The rows of D fall into 4 groups, and each row is roughly a mix of its group's hidden directions.
D (132 x 10):
[[-47  -2   9  -9  -7 -29  17  66 -37 -19]
 [  7 -32 -39   5  11 -23  22   2  71  28]
 [ 54 -35  24   2 -20  24  -3  54  26 -14]
 [ 30  42  26  -9 -13  58  26  22 -33 -20]
 [-42 -57  17  -2  11 -55 -24 -21   0  -8]
 [-55   0 -27  -7  -9  47  37  24  39  -1]
 [ -6  -3  46 -70 -21  22  14  12  36   5]
 [-11 -39 -14 -52  16 -61 -31   3  -5   4]
 [-12 -18 -13 -40   8  -7 -48  36 -57 -17]
 [ 20   5  37  82 -12 -15 -11   0 -22  -2]
 [  0  61 -19 -49 -22 -23  43  -5  -7 -11]
 [-26  14  42  24 -22   5 -10  44 -62   2]
 [ 50   8  28 -26 -41  37  20  22  13  36]
 [-74 -11 -19  -9  -3  50  27   5  16  -2]
 [  4   9   6  -7   5  28 -40 -30 -78   6]
 [ 51  54   6   6 -17  28  48  -1  14  18]
 [  4  18 -16   1  71  29  22  43 -15 -22]
 [-11   9 -36 -39   7   7 -23 -75  17  -2]
 [-58  62   7 -13  -9   4 -10 -18 -18  35]
 [-17  54   3 -25 -18 -32  49  35  24  13]
 [ 25  28 -27  10  16  61  46  25  13 -22]
 [-41  35   8  11  12 -52  55   0  13 -20]
 [ 22  10  34  -8 -68 -13  10 -37 -37  13]
 [ 14 -20  -8  25  51 -20  20  53  16  42]
 [-15 -28  -1  34 -26  24 -25 -72  -3  20]
 [ 61  -8 -42  10  13  15   6 -17 -24 -52]
 [ 55  20  24 -46  20  -4 -18  24  24  39]
 [ 70  20 -18  39   6 -36   5 -14  29   6]
 [ 37  17  29  -2 -50  37  21  19  -8 -49]
 [-58 -40 -51  29   0 -19 -15 -14 -17  -7]
 [ 17 -18 -24 -23 -27  15 -43 -55  -9 -44]
 [ 17  80 -18 -18  27  17   7 -25  18 -11]
 [  8 -12 -60  49  12  17 -17  -2  31 -41]
 [-27  23  -2  40  32 -24   8  39 -49  33]
 [-30 -17  46 -41  -8 -19 -49 -13 -12  38]
 [ -7 -65 -16  22  12  34   1 -34  43  18]
 [ 59 -30  38  30   7  23  -4 -12  40  21]
 [  6  48 -22   5  29 -58  22 -37  19 -17]
 [  9   3  -8  39  54 -16  44  38 -34  14]
 [ -5 -27 -10  54 -30  45 -47  -4 -20  17]
 [-20   0  45  15  -8 -18  39  54  34  30]
 [ 24  16  49 -37  -9 -57   6  21   3 -34]
 [-27  63 -27   8   1 -11  52 -22   4 -26]
 [ 48  15  38  -2 -48 -34  30   9  13  30]
 [ 11 -54   2  20 -46 -44 -39  -5 -13  21]
 [ 25   5  31  66 -32  -2  45  13 -21   1]
 [ 12  32 -34   9 -32 -31 -21 -48 -48  -9]
 [-31 -48 -14   2  51  16 -21  48  20  -6]
 [ 23 -37  -3 -10   9   4 -24   2 -68 -47]
 [-18  36 -17   8   2  77  35  20   1   0]
 [-36  55 -17  20  10 -25 -48  29  -5  24]
 [-26  28  -7 -46 -14  23 -34 -24  29  51]
 [ 43   7  -8  35  19  39  44 -36  33  12]
 [-14 -39  31 -66 -35  14  -3  16  28   0]
 [ 54 -33  -5  36 -45  24 -22  24  18  16]
 [ 37  -4 -17 -16  30  26  38  53  27 -31]
 [ 16  -9  51  49  -9   8  17  32  42 -32]
 [  0  57  -8 -28 -12   6  57 -35  29  -3]
 [ 76  -7  -9  21   4  38   2 -28  20  23]
 [ 37 -42  18  61  14  22  -2 -31  29   4]
 [  9 -49  15  21  12 -16  52  45  36  -7]
 [-66  15 -28   1  -5  43  32  32  19  -2]
 [-26  19  48 -32 -54  23  19 -24  20 -20]
 [ 22  -6 -53 -14  -2 -17 -30 -29  63   7]
 [  9 -19  -2  27 -61  14 -36 -25 -26  44]
 [ 18 -12 -38  34 -43  62 -15  -8  22  -4]
 [-45  51 -35  13  16 -27 -11 -30 -32  23]
 [ -7  -4  44   1 -24  48 -40   0  55   2]
 [ 26  48  14  34  27   0  -4 -14 -66  -3]
 [-21  34   3  -1   8 -17  68 -53   4  -9]
 [ -5  11 -42 -14  13  -6  -4 -18 -61 -57]
 [-15  31 -32 -11  36 -10  45 -61   7  -2]
 [-25  30   5   5  17  16   3 -47 -72  -2]
 [ -8  73   3  25 -31   1  34  13 -30 -20]
 [-51  22 -20 -16 -16  51  -3  52 -12  -3]
 [  8  16  33   5   7  24   1  74   5  46]
 [ -8  71  -4  -8   4  27  43 -30 -28 -12]
 [-74   0 -46 -19 -25   6  15   9  21  14]
 [ 57  -8  56  -1  20 -35   8 -28  -1 -24]
 [-22 -45 -35 -35 -35 -29 -30 -22  21  26]
 [ 72 -21  -8  -5  -2  45 -17  25 -10 -30]
 [-16  42  -6  10   3  56  41  46  15 -12]
 [-48  15  40 -50  -7 -16  25   7 -15 -41]
 [ 37 -19 -28  22  13   5  51  52 -10 -31]
 [-11   7 -48 -45  27   8 -51 -24 -16  29]
 [ 49 -17 -47 -21  -4  17 -34 -39  19 -31]
 [-59  12 -33 -33  -8   3 -46  -5   5  38]
 [  4  43 -43 -34   4   3  40 -44  32  -7]
 [ 24  -5  -6  24 -66  21  59   0  -7  -4]
 [-25 -19 -56 -26 -36  31 -36  -1  -1  35]
 [ -5  -7 -12  12 -22 -30  36 -15  56 -56]
 [-32 -23  -2 -16 -10 -50 -57 -41  15   5]
 [ 22 -25  39  18   1  12  25  17  65  35]
 [ 28  -2  -9   0 -10  -6  59 -31  62  15]
 [ 29  -3 -45 -12 -10  -9 -58 -26 -12  46]
 [  9  28 -27  40 -24  -1  23 -37  51 -36]
 [ 22  -8  19  37  35 -11  39 -66   8  -2]
 [-39  27   8 -13  -3 -13 -36  37 -64 -13]
 [ 34  11  32 -19  -7 -37 -48  40 -37 -15]
 [ 40   1 -14  52  13 -18  29  55 -22 -17]
 [ 57 -18  13  37 -34 -51 -10   8 -15  15]
 [ 43  -2 -31  24  -5 -37  42  10  38 -39]
 [-17  33   7 -44 -25 -49 -24  11 -49 -10]
 [-18  -1  59 -37  27 -26 -46   5   1  30]
 [-32 -21  37   0   9 -20 -69 -10 -20  30]
 [  6  55 -55  27  37 -10   9  -6 -35   9]
 [ 29  11  47 -39  38 -15  20  48  -9  20]
 [-19 -42  36 -46  14  -7  24  52  -4 -22]
 [-10  37 -12  -7  56  11  59 -28 -16  15]
 [-35  -3  40 -16 -53 -10 -22  15  48  22]
 [-22 -25 -22 -18 -23  27 -57  55  -6  12]
 [ 14  43  53 -34   1   6  36  18 -11 -42]
 [-18 -12 -37   1 -33 -71  -4  29 -20  14]
 [-36  24 -37  31  -3 -43 -45  -5 -35  17]
 [-29  11 -27 -58 -48   3 -22  41   1   5]
 [ 24 -58 -26 -24  39  -1 -23 -22  41  16]
 [ 15  12 -35 -31  35  22  22 -68   4 -16]
 [ -6  38  43  -5   1 -39 -35 -43   6  39]
 [-75   2 -14 -25  29  19  15  37   6 -15]
 [ 13 -14  41 -11  22  45 -29  52 -20  32]
 [ -3 -14 -22  42 -20 -62  23  24  32  27]
 [-60  22  47  -7  12   9  17  -1 -44  29]
 [ 14 -27  24 -28 -67 -12 -11 -27 -23  35]
 [-65  29   4   2   7 -30  31 -48 -17   5]
 [  0 -13 -11  11 -10 -49 -34  68  29   4]
 [-32 -43  16  15   7 -19  38  37 -44 -31]
 [ 48  -1 -31  20 -13 -31   4 -36  48  33]
 [ 34 -42  -9  26  13 -13 -47 -46 -22  27]
 [  1 -48 -12 -22 -32 -10 -48 -42  28 -26]
 [-73   2  17  -4  15  32 -37  30  -1  20]
 [ 50  17   8 -11   0   3  14 -75 -27   9]
 [-30  40 -31  37  35   8 -31  -9  43  24]]

One row of each group comes first, with its name. Which group is each row after those in?
[-23  58  14  -8   1   3  -3  46 -53 -22]  Q
[-12  -4 -37  28 -53  32   6 -37  35 -28]  E
[ 35 -31   8   1  60  24  -5  40  35 -14]  X
[  5  -5 -41 -36  39  20 -39 -52   2  21]  P

[ 21  47 -49  13  19  -8  46 -34   0 -26]  P
[ 25  23 -65 -15  33  12 -21 -12  44 -15]  E
[ 32  16  24  64   5  -7 -22   0  40  38]  X
[ 11  33   1   8 -12  18  46 -56  49  12]  X
[  5 -60  -3 -11   8 -30  10 -18  66   0]  P
[ -5 -16   1 -12  12  22 -86  -5  17  27]  E
[ 14 -15 -48  -3  -1  53  40  35 -34 -10]  E
[ 44  12  42 -20   1 -52 -17 -25 -38 -16]  Q
[  5  24 -33  53 -24  25 -28 -43 -22  27]  E
[-38  -2 -10  14  26 -22 -44 -31  49 -37]  E
[ 49 -18  29  -4 -35  -1 -20 -20  30  54]  X
[-10  51  42   8 -15  27  44  32 -33  -3]  P
